Each row is where one point has got to under a steady rotation. How many steps took it there?
The counts run from 0 to 381.
[  2.0 -40.6 -10.4   1.4 -11.4   3.4  30.4 -10.3  -4.9   4.0 -12.8  13.4
  -3.3  12.7  -2.5 -34.6   7.6  20.0   6.7  47.4   7.4  27.8   0.2 -13.7
   5.9  -2.0  17.1 -18.0  -0.4   0.7 -19.7 -24.8   1.5  23.8]
203
[  5.1 -27.0 -11.6  -6.1 -22.0 -13.6   8.7  -6.1 -29.6 -21.4 -13.4  13.4
  11.2 -10.0  -7.2 -19.1   4.9  32.4   1.7  12.7   7.6  33.3  23.8  -2.5
   1.3 -26.2 -18.2  -6.0  17.5   6.5 -18.9   9.0   3.2  20.7]
338
[ 17.1 -24.4 -16.3 -10.2 -16.9   0.7   4.4 -28.9   1.1  10.3  -2.2 -13.5
   5.7  30.2  20.0 -36.7 -13.7  14.2 -12.8  28.1  -4.2  25.5 -19.1 -15.5
   5.9 -13.4  14.2 -17.0 -12.5 -11.6 -26.2   4.8  14.3  10.1]
162
[  9.2  -3.8 -10.9 -23.3 -11.5  16.6 -29.3  13.3 -21.3 -20.7 -13.6  -0.4
  26.8  19.3  36.8 -12.3  -6.6   8.4  -7.6  -1.3 -11.4  17.4  -6.1  11.1
 -46.9  -4.2  -2.3 -19.7 -14.8   5.2 -19.2   6.8  15.8 -12.1]
36
[  3.8 -30.8   8.1   4.5 -22.1 -16.6  22.8 -10.6   2.7  -3.6  -1.0  14.7
  12.6  15.1  32.0  -5.9  30.9  11.1  -0.5  44.3   1.9   6.9 -10.1 -23.5
   1.5 -31.6  -6.2 -12.3   1.2  -5.6 -25.3   9.6  -0.2  19.3]
140
[ 16.9   7.9  -0.2  15.5 -33.1  14.6   2.9 -10.4   0.0  30.9 -15.3  -4.0
   8.7  25.5  28.0  16.7  12.1   1.2  10.2  -9.6  -9.5 -16.2  21.4  29.4
 -10.7  -2.0 -30.5 -12.4  14.0 -22.6 -17.1  -2.1  13.6  -9.4]
83
[ 29.1   4.5  25.5  -1.5  -9.5 -12.0 -21.1  21.8 -19.3  22.6 -21.4  -6.0
  -7.4 -25.7  19.5   0.8   8.5  17.4   2.9 -22.1   9.9  11.8  23.3  53.3
 -14.9   0.7  10.7   8.4   3.0  -4.5  -8.5 -18.0   8.7  -8.6]
309
[ 18.3 -23.6  15.0 -13.4 -14.8   5.7  -8.2   8.6 -31.2 -15.7 -30.1  -7.6
   2.0 -25.7   2.5  23.7  18.7   7.3  -3.3   0.0   2.9 -14.6  34.4  23.6
 -26.5 -16.0  13.5 -14.6  25.8  -2.5  11.0 -17.3   2.7  -3.6]
327
[ 27.3  18.6 -11.5   7.7 -21.4  23.6  -5.4 -19.7  -0.5   9.2 -20.9   6.4
   3.1   9.0  24.9   4.5  26.1  35.9  14.3   7.4 -19.5  26.4   1.8  13.1
 -14.3 -15.0 -15.8 -16.2  -9.6  18.1 -11.2  19.2  15.8  -2.6]
85
[ 14.6  -2.9  -4.1  -5.7  -3.2  -5.6  -8.3 -27.0 -23.6  13.8  -6.7  12.9
  -7.8 -22.8  14.5 -10.8 -22.7  26.2 -20.1  -8.2 -18.8  18.9  17.6  34.0
   1.1 -30.6  -9.0 -12.8  30.3 -15.3 -33.0  -2.2   4.7  -5.2]
25
[ 11.2 -25.7 -14.4   9.7 -10.9  14.7  13.1 -22.9 -17.1  25.7 -24.5   4.6
 -19.7  -3.2 -24.3 -34.9  11.2  30.1   0.3  36.2   5.1   7.9   3.1 -10.6
  30.8   2.6   7.3  -4.7   7.9   0.5   0.0 -23.9  22.1  18.4]
202
[ 10.8 -37.1  25.0  -6.8  -4.6  -1.9   4.5  11.5  -4.8 -15.7   8.3   1.4
  14.5  -2.8  31.5 -25.0  27.2  11.4  -5.4  35.6   7.4   7.5 -27.3 -25.4
   0.3 -23.3  19.8 -12.5 -11.5  -4.8  -5.3 -15.7  27.5  26.4]
185
[ 26.7  -8.8  11.1  -4.2 -26.0  20.6  -2.2  -6.4   5.5  27.0   3.1 -46.3
  16.9  21.1  32.6  -5.9   5.1 -10.0   3.4  -4.4   5.8  -9.7  -2.4  11.7
  -2.6  -0.3   1.0 -10.0   5.8 -37.6  -4.1 -17.0  25.5  -5.2]
169
[ 13.9  12.2   6.4 -14.2 -24.6   7.5  -2.3  -6.8 -12.4  27.7 -35.5  -6.5
  -0.1 -10.3  10.3   2.3  18.1  29.9   4.7 -18.6   8.8   2.2  28.6  41.3
 -22.7  -4.9 -19.0  -1.9  17.0 -10.1  -6.2  21.7  11.0 -12.2]
350
[  9.7 -26.6   3.9  -3.6 -30.5  -9.0 -13.4 -21.9 -22.8  15.2   5.7 -16.2
  14.9  -2.4  -7.1  -8.1 -23.0  12.1 -18.3 -10.6  20.9  25.7   4.4  32.2
  13.4 -12.4  -1.4  -6.4  19.4 -25.9 -22.2  -4.5  33.2  17.5]
296
[-17.7 -20.9  14.1 -26.6 -16.4  -4.1  -0.4  -7.9 -19.0 -13.8 -19.5  26.4
  15.2  -5.2 -10.7  -6.9  20.9  28.5 -13.5  38.6  30.7  10.0 -16.0   3.7
  -8.8 -19.2   2.0  -9.3  -6.4   6.2 -11.7  20.1  14.8  15.0]
275
[  9.3  -7.8   0.6 -17.2 -27.2   3.8   8.4   0.9  -1.4   4.6 -19.9  -2.9
  21.9  15.2  20.7  17.3  15.1  10.2   5.5 -12.5  14.1   5.2  33.8  43.5
 -44.7   2.4  -5.2 -13.5  18.3 -17.7 -14.1  16.9  -7.4  -6.0]
349
[  4.9 -28.8  18.4  10.1 -21.3  -8.1   3.1   6.7 -34.3 -11.0  -6.8  31.5
  13.2  -1.2 -11.5 -26.7   8.7  33.9  -3.0   6.4  12.1  14.0  14.8  -9.4
 -16.8 -11.4 -27.0 -12.5   7.5  -4.4 -22.8   2.5 -16.9  24.6]
339
[ 10.1 -25.3  23.7 -15.3 -20.1  19.9  -5.9  22.3  -9.7  -4.4 -33.0   2.5
  -0.8  10.0  13.8 -20.5  31.6  -1.7  -7.9  37.2  16.6 -22.0 -29.8 -28.2
 -22.0   3.3  10.1 -15.2 -11.7  -3.9  11.2  -8.8  -2.2   3.6]
190
[ 29.1 -15.4   4.3 -19.7  -7.5  24.9 -33.7 -10.2 -18.6  -2.9 -29.5 -12.5
 -22.8 -25.2  13.4  -8.6  14.1   0.6  -8.7   6.8  -2.0  18.4 -33.0  17.7
 -12.1 -15.8  21.7  10.2   8.4  -4.6   8.8   2.0  22.7 -14.0]
238
[ 23.2  19.5  -3.3  10.9  -7.5  -1.1  15.5 -26.3   5.1  33.7  -5.2 -13.1
   1.1   2.3  33.6  15.7   3.0  28.7  -2.0   7.5 -15.6   4.9  26.4  38.2
  -8.2 -18.6   7.3 -25.2   1.5   5.3 -19.8  -9.5   8.5  -3.8]
88
[ 11.2 -13.3  22.5  -0.4  -5.3   1.0   4.8  -4.9 -14.6  22.1 -19.6  21.8
 -18.5   2.3  -7.0 -11.8  -5.1  23.0 -17.0   6.9  15.8  33.1   6.0  38.7
 -29.1  -0.2  21.3 -18.3   6.5 -14.7 -33.6   0.9 -27.4   7.0]
290
[  4.0   1.9  20.3  -6.2 -13.3 -22.8 -23.9  11.7 -30.2   5.8 -14.9   8.0
   3.8 -14.6  30.0 -22.9   2.1  12.1 -28.2   9.6  -5.6 -43.8   9.8   7.5
   3.8 -18.2 -23.0  -6.1  -0.6  -5.3  -7.6 -12.1  29.8  -5.7]
52
[  9.6  11.0   3.5 -14.6  -7.3  22.8   7.8 -15.1   8.5  47.1 -28.8  -8.4
  -5.1 -10.5  17.7   1.8  20.1  26.1   0.6  14.8  19.0  19.2   4.7  44.0
  -2.3  -1.7  23.7 -12.0  15.6 -12.4  -6.1   0.6   8.0 -10.2]
219
[  0.2  -1.3  15.6 -15.9  -8.4   5.8   4.1  10.0 -12.8  28.7 -47.0   5.8
   2.7 -29.7  14.1  -8.0  31.5  17.6   7.9  12.2  28.4   3.0  20.4  38.9
  -5.0   2.8  16.6   8.1  22.2  -5.3  -0.3 -16.1   6.4  -1.7]
264
[ -2.4 -16.2   3.2 -21.7 -30.5  10.3 -16.8 -20.0 -21.8 -14.3 -30.1  15.7
   0.3 -10.5  -7.2   2.0  23.9  13.2 -10.2  18.2  26.5  12.6 -22.3  12.2
  -9.6 -20.0  -4.0   1.0   5.3  -7.5  -4.0  34.7  23.5   0.5]
279
[  5.5 -18.4 -27.9 -26.7 -40.1  -0.5  -3.9  -9.7 -12.1 -11.7 -16.7 -12.6
  27.9   6.7  35.1 -29.7  -2.5   2.3  -0.1  25.2   1.1  -9.3   5.2 -26.9
  10.6 -19.2  -5.6 -15.5 -12.0   5.0  -7.3 -19.1  21.9   0.9]
121
[ 27.3  -7.7  -8.9  13.7  -9.8  -3.4 -21.3 -18.9 -31.8  13.8  -5.3  20.7
  -9.1  -5.8   2.4 -28.4 -19.0  34.4 -19.4  -5.7 -16.8  28.4   1.7  11.2
  -0.5 -15.9 -28.2  -5.5   4.5  -6.4 -28.8   5.0  21.2   6.7]
26
[ 17.9   8.7 -12.6  -6.0 -20.7  17.1  11.8  -9.7   2.1  14.0 -27.1 -12.7
  13.0  -9.8  37.0   8.0  33.7  20.5  18.0  20.2  -8.1  -9.6  28.7   3.6
   3.9 -16.4   9.0 -13.8  19.5  10.4   5.7 -25.9  20.6   0.2]
129
[ 11.7 -24.6   5.8 -11.4  -8.3 -16.2  -3.4 -25.2  -7.5  15.3  13.6 -16.9
   7.0   3.6  -1.8  -5.6  -0.7  20.8 -10.9  26.3  14.3  15.7 -33.3  19.7
  12.4 -16.6  23.3  -8.3  -2.6  -4.2  -9.0   2.5  53.5  24.8]
229
[ 23.3 -12.8 -15.8  11.2 -10.3 -25.7  10.0 -21.4  -8.4   8.7   2.3   9.4
   9.8   9.6   7.4   3.4  13.6  39.6   6.1   3.1 -11.8  30.9  10.7  28.1
 -18.7  -5.6   3.5  -4.1 -10.0  16.3 -17.1  11.2  34.2  22.2]
356
[ 35.3  -9.2  -2.5  10.0  -4.0   2.8  -6.9   7.1   5.8  26.3 -14.7  -4.3
  -5.3  23.5  25.1 -36.8  18.7   8.4  14.1  23.5  -4.9  10.5 -12.6  -1.1
 -13.3  24.4  21.5   7.8 -32.7   5.8  -9.6 -28.7  16.3   3.0]
176
[  9.6 -23.8  16.9 -15.1  -1.9 -29.9  -9.2  21.4 -24.1 -16.1  -0.9  19.1
  15.0 -14.6  10.8 -17.8   5.1  33.8 -12.8  14.1   8.6  13.7  -6.6   6.1
 -24.9  -8.7  16.5 -14.6 -27.6  13.7  -9.6  -8.3  11.2  22.3]
316
[  0.4 -30.9 -11.1  -6.3 -18.1   5.4  -5.7  15.9  -8.5   3.7 -39.0  11.6
  17.4  24.6  -0.8 -10.0  31.9   2.3  27.2  24.6  23.7  10.1   5.0  15.6
 -25.5  37.0  14.9   6.5 -13.2   2.5  -4.3 -23.6  18.1  -0.7]
262
[ 45.9   2.0  -2.4   2.7  -9.1   0.3  -8.3  -3.7 -16.9  12.5 -19.6  -8.7
 -21.2 -28.3  32.0 -15.7  -1.4  14.1  -8.0   5.5 -30.0   6.3  13.9  10.7
  11.1 -33.9   5.0  -4.2   6.6   6.2  -8.6 -30.2   2.5 -10.9]
111
[ 18.7  14.8  11.5   1.0  -4.3 -23.5  10.7 -12.9   4.4  31.8  -2.9   4.8
  -3.9   2.3  42.5  -3.2  -1.3  24.2 -20.2  15.0 -11.1  -8.0  13.2  30.0
  -9.9 -28.1   6.3 -23.3  -3.2  -8.8 -32.0  -1.0  -4.1   2.4]
92
[  8.6 -20.6   3.5 -31.8 -12.5  15.5  -2.4  -0.3 -10.1 -13.8 -23.4  -6.2
   9.2  -8.2  22.2 -18.2  27.9   8.3  -8.5  42.6  12.5  -8.3 -25.9 -30.5
  -7.0 -17.1  16.4 -13.8 -12.6   7.6  17.0  -2.1  22.7   8.2]
189
